One turning vector, and how many steps it has turned:
The counts run from 0 to 874.
1.688	-2.566	0.731	1.022	0.375	-3.200	-0.285	1.778	-2.170	2.441	-0.784	-2.227	-0.498	-1.525	3.399	-5.927	-2.495	0.745	-3.081	1.518	1.385	0.678	-1.204	-0.090	-0.674	-3.306	-0.982	1.343	0.761	0.817	0.853	0.093	-0.592	2.676	-2.745
35
2.011	-2.100	2.142	2.356	2.454	-2.301	-0.598	0.510	-3.544	0.712	0.289	-0.710	-1.512	-1.208	2.317	-1.968	-2.004	0.095	-0.812	-1.037	0.804	5.229	0.221	-1.269	-1.163	-0.738	-0.294	1.500	1.350	2.015	2.915	-0.963	-2.612	-1.684	-4.200
667
0.910	1.720	1.285	4.990	-1.111	-2.400	-0.724	0.513	-5.226	0.581	1.483	0.825	-0.656	-1.092	2.398	0.280	-0.819	-0.820	-4.148	-0.920	1.787	2.987	1.211	-0.438	-0.706	-1.601	0.044	1.520	1.031	-0.407	0.788	-1.382	-0.653	-2.322	-4.609
752
0.313	-0.465	1.562	-0.205	-1.435	-3.087	-1.747	2.625	-3.278	0.212	0.812	0.674	-3.877	-1.106	0.099	-3.369	-3.705	0.331	-3.062	-1.788	-1.233	1.226	3.107	0.415	-0.270	0.865	-3.241	1.157	0.631	1.209	0.398	-0.265	0.883	-1.934	-3.966
737
0.510	-0.647	-1.358	-0.458	-2.485	-0.937	-4.714	1.290	-1.055	0.631	2.637	2.769	-0.654	-0.815	-1.562	-2.471	-3.492	0.020	-1.037	-1.004	-1.689	-4.228	-2.674	2.785	-1.541	1.236	-1.741	3.076	1.548	1.472	-1.214	0.374	-0.814	-2.164	-0.601
253
2.306	-2.585	0.749	1.295	-0.384	-2.560	0.112	1.013	1.163	-1.617	-1.098	-2.723	-1.989	-1.820	3.197	-5.970	-4.720	0.634	-0.252	0.476	1.342	0.286	-0.785	-2.593	-0.565	-0.828	-1.371	0.496	0.308	2.790	1.356	2.269	-1.587	0.052	-2.054
573
1.716	0.499	0.589	4.278	-1.418	-0.302	2.257	-0.222	-0.710	0.064	2.494	-0.222	-1.418	-0.314	2.446	1.865	-2.649	-2.717	-1.529	1.365	3.693	1.216	-4.254	-0.720	-1.255	-0.503	2.415	1.986	0.390	-1.233	2.170	0.343	-2.962	-4.229	-2.833
769
0.629	0.837	2.167	-0.825	-1.652	0.876	3.791	1.428	-2.915	0.882	-2.659	-0.738	2.787	0.391	1.682	-1.149	-3.580	0.041	-1.224	-1.651	0.489	2.400	0.509	2.116	-0.832	-1.874	1.694	2.349	-0.245	-0.215	3.649	1.438	-1.405	-5.462	0.366
454
-0.224	2.090	1.454	2.759	-0.594	-0.814	0.741	1.026	-4.629	0.179	-0.162	2.480	0.357	-1.841	1.133	1.027	-2.258	-0.510	-4.446	-1.884	-0.482	0.922	2.699	-0.713	-0.281	-1.063	-2.146	2.169	1.037	0.431	0.891	-2.937	0.654	-2.892	-4.114
213
1.427	-0.243	3.261	-1.353	-0.162	-0.875	-0.793	0.425	-3.059	0.602	1.403	-1.585	-4.755	-0.613	-0.666	-3.573	-2.457	0.548	-1.558	-2.312	-1.948	2.663	2.229	0.081	0.886	-1.389	-1.321	1.043	-0.236	0.935	2.598	-0.064	-3.119	-1.731	-4.478
199
0.032	1.263	0.138	1.952	-0.330	1.555	2.313	1.185	-3.869	-0.737	-3.290	0.362	3.080	-2.730	0.379	-0.118	-4.745	-2.184	-1.894	-0.832	-0.950	1.260	0.434	-0.330	2.096	-1.842	-2.002	0.925	1.489	1.703	1.782	-2.089	0.311	-3.579	-0.854
298
2.142	1.293	-0.182	1.679	0.191	-1.200	-3.002	0.152	-4.176	-1.794	1.796	0.537	-2.390	-0.469	1.729	-2.382	-0.210	-1.275	0.144	-0.817	0.949	1.898	0.201	2.812	-1.677	-0.664	2.734	1.948	-0.621	1.177	1.175	-1.913	-2.450	-4.756	-2.544
515
1.569	1.056	-1.942	1.974	1.860	0.477	0.457	-0.369	-1.428	-0.868	0.029	-1.031	1.715	-1.397	0.466	1.137	-2.078	-4.640	1.893	-0.006	-0.141	0.512	-3.107	1.563	0.879	-2.608	1.243	1.658	0.076	0.392	4.242	-1.738	-0.056	-4.170	-1.350
68
0.816	-0.671	1.008	-0.164	-1.833	2.656	1.901	-0.610	0.130	3.239	2.084	0.375	-0.859	0.778	-1.360	0.741	-2.278	-0.851	-1.400	0.586	0.530	-2.775	-5.223	2.710	-1.467	-0.720	0.906	3.589	0.000	-0.909	1.705	0.079	-3.341	-3.767	-1.723
80
0.535	3.386	0.482	-1.554	-1.414	-1.600	-0.362	1.318	-1.754	-1.808	2.211	1.168	-3.555	0.402	0.195	-1.850	-2.280	-1.553	-2.003	-1.968	0.201	1.125	2.528	1.854	0.008	-1.620	-0.431	2.620	-1.382	-0.651	2.044	-0.423	1.337	-4.601	-4.148
365
2.088	1.333	-1.459	3.299	3.472	-1.691	-2.017	-0.946	-2.358	-2.977	-1.428	-0.600	0.029	-2.515	2.954	-2.560	-1.201	-1.863	1.053	-2.642	-0.320	0.330	0.111	-0.615	-0.590	-0.781	-0.003	2.525	0.054	3.049	2.987	-3.024	-0.693	-2.557	-2.422
591
1.349	-1.165	-0.137	3.620	-0.991	-1.593	-2.131	-2.198	2.934	0.249	1.751	0.256	-1.115	-1.534	-0.745	-2.523	-4.034	-1.077	-0.162	-0.201	-1.711	-5.316	-3.127	0.338	-1.400	-0.535	-1.809	2.899	1.243	0.784	-0.515	0.377	-2.226	0.019	-2.211
331
0.757	1.166	1.733	-0.971	-6.993	-0.114	-0.420	1.866	-0.094	0.727	1.589	0.784	-1.209	-0.022	-1.215	-3.630	-4.154	-1.451	-2.263	0.662	2.139	-0.404	-3.211	1.282	0.869	-1.420	0.781	0.177	0.925	-1.955	-0.538	3.773	-1.726	-1.475	-0.552
634
1.021	-0.717	1.342	1.932	-2.532	-1.483	-3.300	-1.253	0.179	1.220	1.256	-0.392	1.051	-0.181	-2.174	-2.507	-3.162	-0.221	-0.273	-4.336	-2.682	-3.997	-0.772	1.714	-1.232	-0.467	-1.481	3.218	1.462	-0.860	1.664	2.228	-2.362	-0.408	-1.336
798
1.032	-1.393	0.674	4.756	-0.800	-0.422	-2.045	-0.156	-0.741	-0.505	-1.395	0.741	0.356	-2.282	0.540	-4.504	-4.331	0.630	-2.026	-0.936	-2.089	-3.152	-2.351	-1.434	-0.816	0.433	-2.954	1.779	2.275	2.729	-1.139	-1.377	-3.035	-0.190	-0.451
489
1.011	1.446	-2.526	1.442	0.377	-2.491	0.416	1.435	-0.683	-1.876	0.483	-0.357	1.234	-0.083	1.184	0.121	-3.899	-3.178	0.705	0.631	1.710	-0.226	-2.195	0.555	0.281	0.140	0.589	3.068	-1.465	-1.051	3.713	0.007	1.063	-6.465	-0.424
692
0.955	-0.025	-0.903	-1.215	-1.556	1.867	0.464	-0.897	1.668	1.029	0.127	0.440	3.197	-1.861	-1.305	-0.719	-5.650	-2.553	0.494	-1.240	-2.212	-2.975	-3.834	2.008	0.632	-1.941	-0.383	1.343	1.149	-0.377	2.880	1.437	0.419	-2.395	-0.020
84
0.004	2.240	-1.732	3.701	-0.525	1.169	-0.424	0.462	-3.390	-1.632	1.072	0.990	0.447	-1.953	0.869	1.444	-1.156	-2.814	-1.362	-0.392	0.791	0.784	-4.267	-0.688	0.931	-0.080	0.922	1.686	1.304	1.002	0.754	-3.156	-1.941	-5.230	-2.600
767
0.538	-0.735	0.978	1.603	-1.376	-1.221	-2.415	0.381	-0.458	-1.095	-1.568	-1.311	-0.081	-1.710	-1.255	-4.985	-3.203	-0.131	-0.666	-4.429	-2.898	-1.998	-0.767	-1.918	2.336	-0.244	-2.595	1.437	1.705	1.690	1.949	1.031	-2.251	-0.137	-2.293
647
1.439	0.048	-0.323	-1.436	-1.281	1.482	-2.214	-1.349	1.538	0.188	0.120	-0.391	-0.794	-1.886	-2.241	-4.701	-3.112	-0.909	0.656	-2.238	-3.457	-4.502	-2.344	1.891	0.648	-2.674	-0.739	2.133	1.194	1.785	1.133	0.703	-2.030	0.283	-2.280
180
2.961	0.565	0.699	-0.375	-2.445	0.146	-3.817	-1.818	0.045	0.611	2.161	1.183	0.412	-3.221	-1.643	-2.993	-2.005	-0.172	0.976	-3.707	-1.808	-1.352	-1.568	2.997	-0.213	-3.696	0.696	1.575	3.186	2.031	1.374	1.800	-1.737	0.787	-3.188
260
0.656	1.883	-2.882	1.588	0.970	-1.551	1.086	-0.247	0.708	-0.604	0.491	-0.446	1.592	-0.949	1.432	0.427	-3.498	-4.396	-0.094	1.402	0.719	-2.162	-4.505	-0.029	1.889	-2.088	1.347	3.952	-0.700	-1.260	3.353	-0.512	0.744	-3.930	-1.798
693
-0.019	1.215	1.415	0.261	1.793	-0.168	2.642	2.114	-3.985	2.260	-1.997	-1.878	0.042	0.684	1.135	-2.926	-1.487	-1.838	-3.800	0.197	-1.120	-0.313	1.446	1.605	-0.189	-4.289	-0.046	3.497	-2.005	-1.225	2.793	-1.351	-0.899	-2.660	-1.638
368
1.515	-0.342	-2.510	-2.649	-2.072	-1.661	-1.799	2.603	1.292	1.333	1.676	0.375	1.310	-0.460	-0.933	-2.123	-3.872	-1.897	1.229	0.052	0.636	-1.498	-4.958	2.727	0.558	-0.380	1.203	2.165	0.061	-0.653	2.655	2.842	0.612	-1.896	-2.055
169
-1.853	1.985	1.847	2.107	-4.247	-0.237	0.286	0.603	-0.394	0.236	0.358	0.914	0.305	-0.513	-1.869	1.348	-5.406	-2.563	-2.992	-1.296	-2.509	-1.778	-0.845	-0.876	2.065	-0.567	-3.022	1.195	1.194	-1.899	1.138	1.199	0.346	-3.101	-2.008
466
1.716	-1.819	-2.168	1.993	0.221	-3.414	-3.795	1.721	-2.077	-2.374	-0.714	-0.210	1.103	-2.574	1.510	-5.107	-4.538	-1.189	1.154	-0.291	-0.515	0.318	-1.667	-0.032	0.283	-0.103	-1.647	0.362	2.070	2.942	0.916	-0.076	0.821	-0.427	0.187
495
1.767	0.468	2.625	3.594	0.750	-1.739	-1.238	-0.667	-4.243	-0.924	-1.807	-1.142	0.201	-1.707	0.872	-3.179	-2.807	0.664	-2.401	-3.534	-2.196	0.589	3.501	-2.063	-0.111	-1.684	-3.193	1.706	1.733	1.807	2.027	-1.368	-1.442	-0.723	-2.336
742
1.883	-1.815	0.242	1.626	-0.825	0.627	-2.323	-1.116	1.246	1.319	1.671	2.439	-0.770	-1.665	-0.244	-2.370	-3.052	0.822	-2.050	-0.113	-0.505	-5.112	-3.473	1.319	-2.681	0.773	-0.824	3.048	2.182	2.472	-1.463	-0.743	-2.598	-0.347	-2.612
332
0.836	0.027	2.163	3.940	-1.181	-3.625	-2.279	0.979	-1.939	0.310	1.682	-0.637	-3.211	-0.969	0.168	-4.553	-2.075	0.860	-3.262	-1.638	0.372	0.339	1.644	-1.432	-0.566	0.216	-2.327	1.549	0.228	-0.120	0.233	0.182	-1.874	0.154	-5.099
657
-0.843	0.652	-0.431	1.730	-1.364	-0.733	3.497	3.363	-1.976	-0.888	-1.788	-1.243	0.863	-0.129	3.538	-1.019	-3.711	-1.042	-3.372	1.159	2.919	1.525	-2.592	-2.283	0.381	0.598	-0.936	2.217	-0.954	0.801	1.584	-0.559	-1.173	-5.039	-2.186
303
